One vector is turned by the same rotation once a step. Each row is the vector after some number of steps, and that number follows the row.
The counts run from 0 to 941.
[-0.06, -0.08,  0.09,  0.15,  0.09, -0.06, -0.11,  0.10, -0.28,  0.02,
 -0.65, -0.40, -0.17, -0.22,  0.08, -0.06,  0.10,  0.00, -0.08, -0.19,
  0.06,  0.04, -0.25, -0.07,  0.22,  0.33,  0.10,  0.00,  0.11,  0.45,
 -0.36,  0.21, -0.24]
631
[ 0.01, -0.01,  0.00,  0.10, -0.24,  0.01, -0.05,  0.00, -0.03, -0.02,
  0.15, -0.10,  0.12, -0.09, -0.21, -0.11,  0.09, -0.12,  0.33, -0.12,
  0.21, -0.33, -0.30, -0.31,  0.01,  0.32, -0.07,  0.29,  0.00,  0.02,
 -0.21,  0.53, -0.36]
385
[ 0.03, -0.20,  0.13,  0.00, -0.17,  0.00,  0.00,  0.16, -0.23, -0.17,
  0.03,  0.14,  0.09,  0.11, -0.05, -0.29,  0.04, -0.29, -0.44, -0.03,
  0.22,  0.19,  0.08,  0.03,  0.23,  0.20,  0.61, -0.09,  0.05,  0.39,
 -0.15,  0.12, -0.30]
56
[ 0.20,  0.13, -0.32,  0.17,  0.08,  0.10,  0.07,  0.03,  0.38, -0.02,
  0.06,  0.22, -0.20,  0.12, -0.33, -0.12,  0.06,  0.07,  0.35, -0.17,
 -0.04,  0.13,  0.09,  0.30, -0.35, -0.02,  0.37,  0.33, -0.21, -0.16,
  0.31, -0.31, -0.28]
739
[-0.03,  0.00, -0.26, -0.06,  0.04, -0.09, -0.06,  0.08,  0.43, -0.10,
  0.10,  0.32,  0.20,  0.04, -0.03,  0.06,  0.27, -0.36, -0.13, -0.05,
  0.15,  0.37, -0.08,  0.20, -0.32,  0.26,  0.51,  0.06, -0.10,  0.20,
  0.10, -0.17, -0.18]
592
[-0.03,  0.24, -0.13,  0.16,  0.18,  0.27,  0.16, -0.13,  0.16, -0.06,
 -0.23, -0.31, -0.03, -0.03,  0.17,  0.35,  0.18,  0.13,  0.38, -0.38,
 -0.20,  0.03, -0.14, -0.04, -0.14, -0.26, -0.28,  0.05, -0.33, -0.11,
  0.08,  0.09,  0.25]
900
[-0.20, -0.18, -0.13,  0.14,  0.12,  0.00,  0.16,  0.44, -0.08, -0.05,
 -0.24, -0.08, -0.33,  0.12, -0.27,  0.19, -0.19,  0.05,  0.07, -0.39,
  0.18,  0.17, -0.16, -0.19,  0.12,  0.23, -0.11,  0.26, -0.20, -0.13,
  0.40,  0.16, -0.21]
685
[-0.38,  0.36, -0.11,  0.06, -0.31,  0.16,  0.01,  0.25, -0.23, -0.02,
 -0.31,  0.06,  0.30, -0.05,  0.13,  0.08,  0.33,  0.05,  0.03,  0.01,
 -0.12, -0.03, -0.06, -0.05,  0.06, -0.13, -0.42,  0.16, -0.23, -0.04,
 -0.37,  0.19, -0.25]
528
[-0.27,  0.09,  0.25,  0.09, -0.02, -0.61,  0.26,  0.07, -0.09, -0.31,
 -0.08, -0.17,  0.11, -0.23,  0.01,  0.23,  0.37, -0.04, -0.03,  0.06,
 -0.02, -0.20,  0.35,  0.16,  0.24, -0.36, -0.03, -0.08, -0.29,  0.10,
 -0.08, -0.19,  0.26]
278
[-0.05,  0.13,  0.10,  0.07, -0.20, -0.29, -0.05,  0.17, -0.41, -0.15,
 -0.09, -0.10,  0.45,  0.30,  0.07, -0.28,  0.17, -0.01, -0.20,  0.08,
  0.04, -0.10,  0.17, -0.03,  0.35, -0.19,  0.20, -0.36,  0.04,  0.32,
 -0.32,  0.22,  0.09]
862
[-0.05,  0.13, -0.23,  0.00,  0.23,  0.22,  0.29, -0.04,  0.09,  0.06,
 -0.46,  0.07, -0.21, -0.31,  0.25,  0.17,  0.16,  0.05, -0.22, -0.28,
  0.13,  0.15, -0.13,  0.41, -0.44, -0.16, -0.08,  0.34, -0.24,  0.07,
 -0.05,  0.02, -0.08]
596
[-0.04,  0.19,  0.38,  0.05, -0.07, -0.27, -0.18, -0.23, -0.04, -0.22,
  0.27,  0.12,  0.34,  0.04, -0.11, -0.39, -0.05,  0.06, -0.33, -0.05,
  0.29,  0.06,  0.18,  0.13,  0.23, -0.16,  0.22, -0.35,  0.11,  0.10,
 -0.09,  0.12,  0.37]
273
[-0.24,  0.48,  0.09,  0.14, -0.37, -0.30,  0.31, -0.07,  0.31, -0.24,
  0.37,  0.20,  0.34, -0.10, -0.16,  0.09,  0.35, -0.03,  0.24, -0.03,
  0.08, -0.20, -0.07,  0.08,  0.11, -0.17,  0.13,  0.15, -0.05, -0.26,
 -0.02,  0.03, -0.17]
523
[-0.35,  0.13,  0.22, -0.10,  0.31, -0.45,  0.08,  0.10,  0.11,  0.46,
 -0.23,  0.17, -0.05, -0.35, -0.12, -0.09,  0.09,  0.03, -0.05, -0.09,
 -0.28, -0.09, -0.01,  0.53,  0.07,  0.11,  0.08, -0.05,  0.09,  0.06,
 -0.03, -0.08, -0.10]
928
[ 0.16, -0.14,  0.06, -0.15,  0.29, -0.01,  0.33, -0.41,  0.22,  0.29,
  0.00, -0.31,  0.05, -0.09,  0.24,  0.12,  0.16, -0.06, -0.22, -0.32,
 -0.30, -0.33, -0.33,  0.09, -0.17, -0.22, -0.11, -0.28, -0.24, -0.15,
 -0.15,  0.11,  0.07]
178
[-0.02,  0.09, -0.02,  0.21,  0.11,  0.38, -0.40, -0.04,  0.18, -0.10,
  0.05,  0.41, -0.13, -0.20, -0.37, -0.23,  0.03, -0.17, -0.04, -0.13,
  0.09,  0.28,  0.43,  0.01, -0.22,  0.09,  0.17,  0.24, -0.35,  0.11,
  0.09, -0.25, -0.24]
70
[-0.01,  0.33, -0.06, -0.14, -0.26, -0.08, -0.21,  0.15,  0.17,  0.09,
  0.14, -0.02,  0.13, -0.08,  0.06, -0.26, -0.16,  0.07, -0.30,  0.00,
  0.42,  0.18, -0.20,  0.26,  0.21,  0.27, -0.48, -0.04,  0.19, -0.19,
 -0.08,  0.13, -0.49]
389
[-0.20,  0.00, -0.08,  0.14,  0.22, -0.49,  0.14,  0.20,  0.07, -0.06,
 -0.12, -0.03, -0.30, -0.47,  0.12,  0.21,  0.01, -0.13,  0.29,  0.02,
  0.39,  0.08, -0.02,  0.28, -0.21, -0.03, -0.11,  0.36, -0.06,  0.03,
  0.23,  0.15,  0.33]
884
[ 0.02,  0.08, -0.18, -0.13, -0.08, -0.47,  0.27,  0.42, -0.33, -0.11,
 -0.24, -0.25,  0.14, -0.28,  0.11,  0.25,  0.18, -0.29,  0.36,  0.30,
  0.14,  0.02,  0.18,  0.33,  0.06, -0.10, -0.16,  0.12, -0.05,  0.23,
 -0.11, -0.05,  0.04]
581
[ 0.15, -0.07,  0.10, -0.06, -0.01,  0.10,  0.09,  0.24, -0.28,  0.16,
 -0.25,  0.02,  0.26,  0.38, -0.04, -0.16,  0.01, -0.24, -0.37, -0.16,
 -0.11,  0.12, -0.01,  0.12,  0.30,  0.02,  0.51, -0.27,  0.21,  0.41,
 -0.06,  0.30, -0.17]
342
[-0.17,  0.18, -0.03,  0.24,  0.24, -0.30, -0.02, -0.05,  0.00, -0.55,
 -0.26, -0.13, -0.19, -0.40,  0.22,  0.08,  0.31,  0.10,  0.11,  0.01,
  0.30,  0.10,  0.11,  0.15, -0.20, -0.17, -0.05,  0.13, -0.36,  0.16,
 -0.22, -0.35,  0.27]
363
[ 0.20, -0.05,  0.27, -0.17, -0.09,  0.29,  0.17,  0.17,  0.09,  0.33,
  0.06, -0.17, -0.19, -0.02, -0.20,  0.04, -0.01, -0.21,  0.02, -0.28,
 -0.46,  0.00,  0.02,  0.33,  0.47,  0.09,  0.02, -0.01,  0.06, -0.04,
  0.03, -0.18, -0.46]
338
[ 0.05, -0.07,  0.27,  0.04,  0.16,  0.04, -0.15, -0.16, -0.02,  0.41,
  0.14, -0.26,  0.07, -0.10, -0.30, -0.04, -0.22, -0.20, -0.09, -0.13,
  0.02, -0.24,  0.15, -0.19,  0.26, -0.03, -0.58, -0.13, -0.02, -0.19,
  0.20,  0.44,  0.05]
183
[-0.15,  0.22, -0.17,  0.00, -0.21,  0.33,  0.11,  0.35, -0.07, -0.04,
  0.06,  0.36, -0.40,  0.07,  0.22, -0.08,  0.05,  0.02, -0.10, -0.33,
  0.08,  0.24,  0.12,  0.30,  0.27, -0.09,  0.27,  0.12, -0.16, -0.04,
  0.19,  0.22, -0.39]
440
[-0.20,  0.18,  0.03, -0.15, -0.01, -0.09,  0.34,  0.19,  0.15,  0.27,
 -0.18,  0.20,  0.32,  0.08, -0.42,  0.22,  0.09,  0.06, -0.13, -0.27,
 -0.18,  0.21, -0.13,  0.27,  0.06,  0.25,  0.18, -0.11,  0.13,  0.01,
  0.25, -0.14, -0.21]
106
[-0.17,  0.06, -0.20, -0.19,  0.02, -0.22,  0.17, -0.19,  0.26, -0.12,
  0.23,  0.21,  0.50,  0.07,  0.11,  0.17,  0.16, -0.04, -0.18, -0.09,
 -0.02,  0.12, -0.10,  0.06, -0.34, -0.20, -0.04, -0.25, -0.47, -0.27,
  0.13, -0.05,  0.38]
896
[-0.46,  0.33, -0.25,  0.15, -0.07, -0.32, -0.53,  0.27,  0.19,  0.01,
 -0.08,  0.36,  0.35,  0.14, -0.01, -0.21,  0.17,  0.00,  0.10,  0.16,
  0.19,  0.23, -0.03,  0.13, -0.10,  0.25,  0.01,  0.08, -0.16,  0.06,
 -0.14, -0.05, -0.21]
157
[ 0.03, -0.23, -0.14,  0.09, -0.15,  0.08, -0.15,  0.26, -0.05, -0.37,
  0.13, -0.01, -0.16, -0.16,  0.04, -0.09, -0.08, -0.12,  0.15, -0.20,
  0.56,  0.37, -0.18, -0.23, -0.14,  0.44,  0.14,  0.32, -0.07,  0.21,
 -0.04,  0.24, -0.10]
301
[-0.04,  0.10,  0.27, -0.01,  0.02, -0.10, -0.05,  0.14,  0.16,  0.59,
  0.15, -0.05, -0.03, -0.10, -0.23, -0.06,  0.14, -0.29,  0.22, -0.13,
 -0.48, -0.15,  0.07,  0.29,  0.34,  0.14,  0.08, -0.08,  0.18,  0.14,
 -0.06,  0.14, -0.25]
339
[-0.05,  0.12,  0.06, -0.05,  0.29, -0.16, -0.33, -0.06,  0.20,  0.34,
 -0.25, -0.11,  0.22, -0.17,  0.06, -0.27, -0.05,  0.02, -0.26,  0.03,
 -0.03,  0.24, -0.18,  0.44, -0.12,  0.28, -0.20, -0.18,  0.22,  0.25,
 -0.26, -0.17,  0.05]
259
[-0.18,  0.37,  0.11,  0.03, -0.02, -0.27, -0.26, -0.16,  0.29,  0.11,
 -0.27, -0.28,  0.58, -0.10,  0.08,  0.21,  0.14, -0.13, -0.25,  0.04,
  0.00, -0.04, -0.15, -0.10,  0.13,  0.13, -0.50, -0.26,  0.04,  0.01,
 -0.19,  0.17,  0.06]
763
[-0.12,  0.11, -0.03,  0.12, -0.03,  0.35, -0.46, -0.02,  0.26, -0.11,
  0.26,  0.25, -0.13,  0.07,  0.09, -0.11, -0.11, -0.11, -0.28, -0.40,
  0.22,  0.47, -0.03, -0.02, -0.02,  0.00,  0.04, -0.01, -0.30, -0.14,
  0.17,  0.06,  0.19]
891
[ 0.36,  0.20, -0.24,  0.00, -0.13,  0.00,  0.27, -0.07, -0.05, -0.29,
  0.01, -0.10, -0.13, -0.16, -0.33,  0.16,  0.00, -0.20, -0.01,  0.14,
  0.39, -0.11,  0.31,  0.05,  0.22,  0.03,  0.01,  0.23, -0.10,  0.00,
  0.30, -0.12, -0.55]
435
[ 0.08,  0.03, -0.14,  0.24,  0.18, -0.05, -0.13, -0.16,  0.06,  0.09,
  0.07, -0.08,  0.07,  0.09,  0.00, -0.17,  0.03, -0.05,  0.47,  0.07,
  0.04, -0.43,  0.06, -0.06, -0.24, -0.46, -0.26,  0.16, -0.31, -0.28,
  0.04,  0.49,  0.21]
81
[ 0.08, -0.19,  0.18,  0.12,  0.29, -0.04,  0.12, -0.04, -0.45,  0.10,
 -0.28, -0.07,  0.02,  0.12, -0.06, -0.45,  0.06,  0.25, -0.19, -0.08,
 -0.13, -0.25, -0.03,  0.12, -0.14, -0.51, -0.05, -0.06, -0.07,  0.03,
 -0.38,  0.17,  0.22]
412
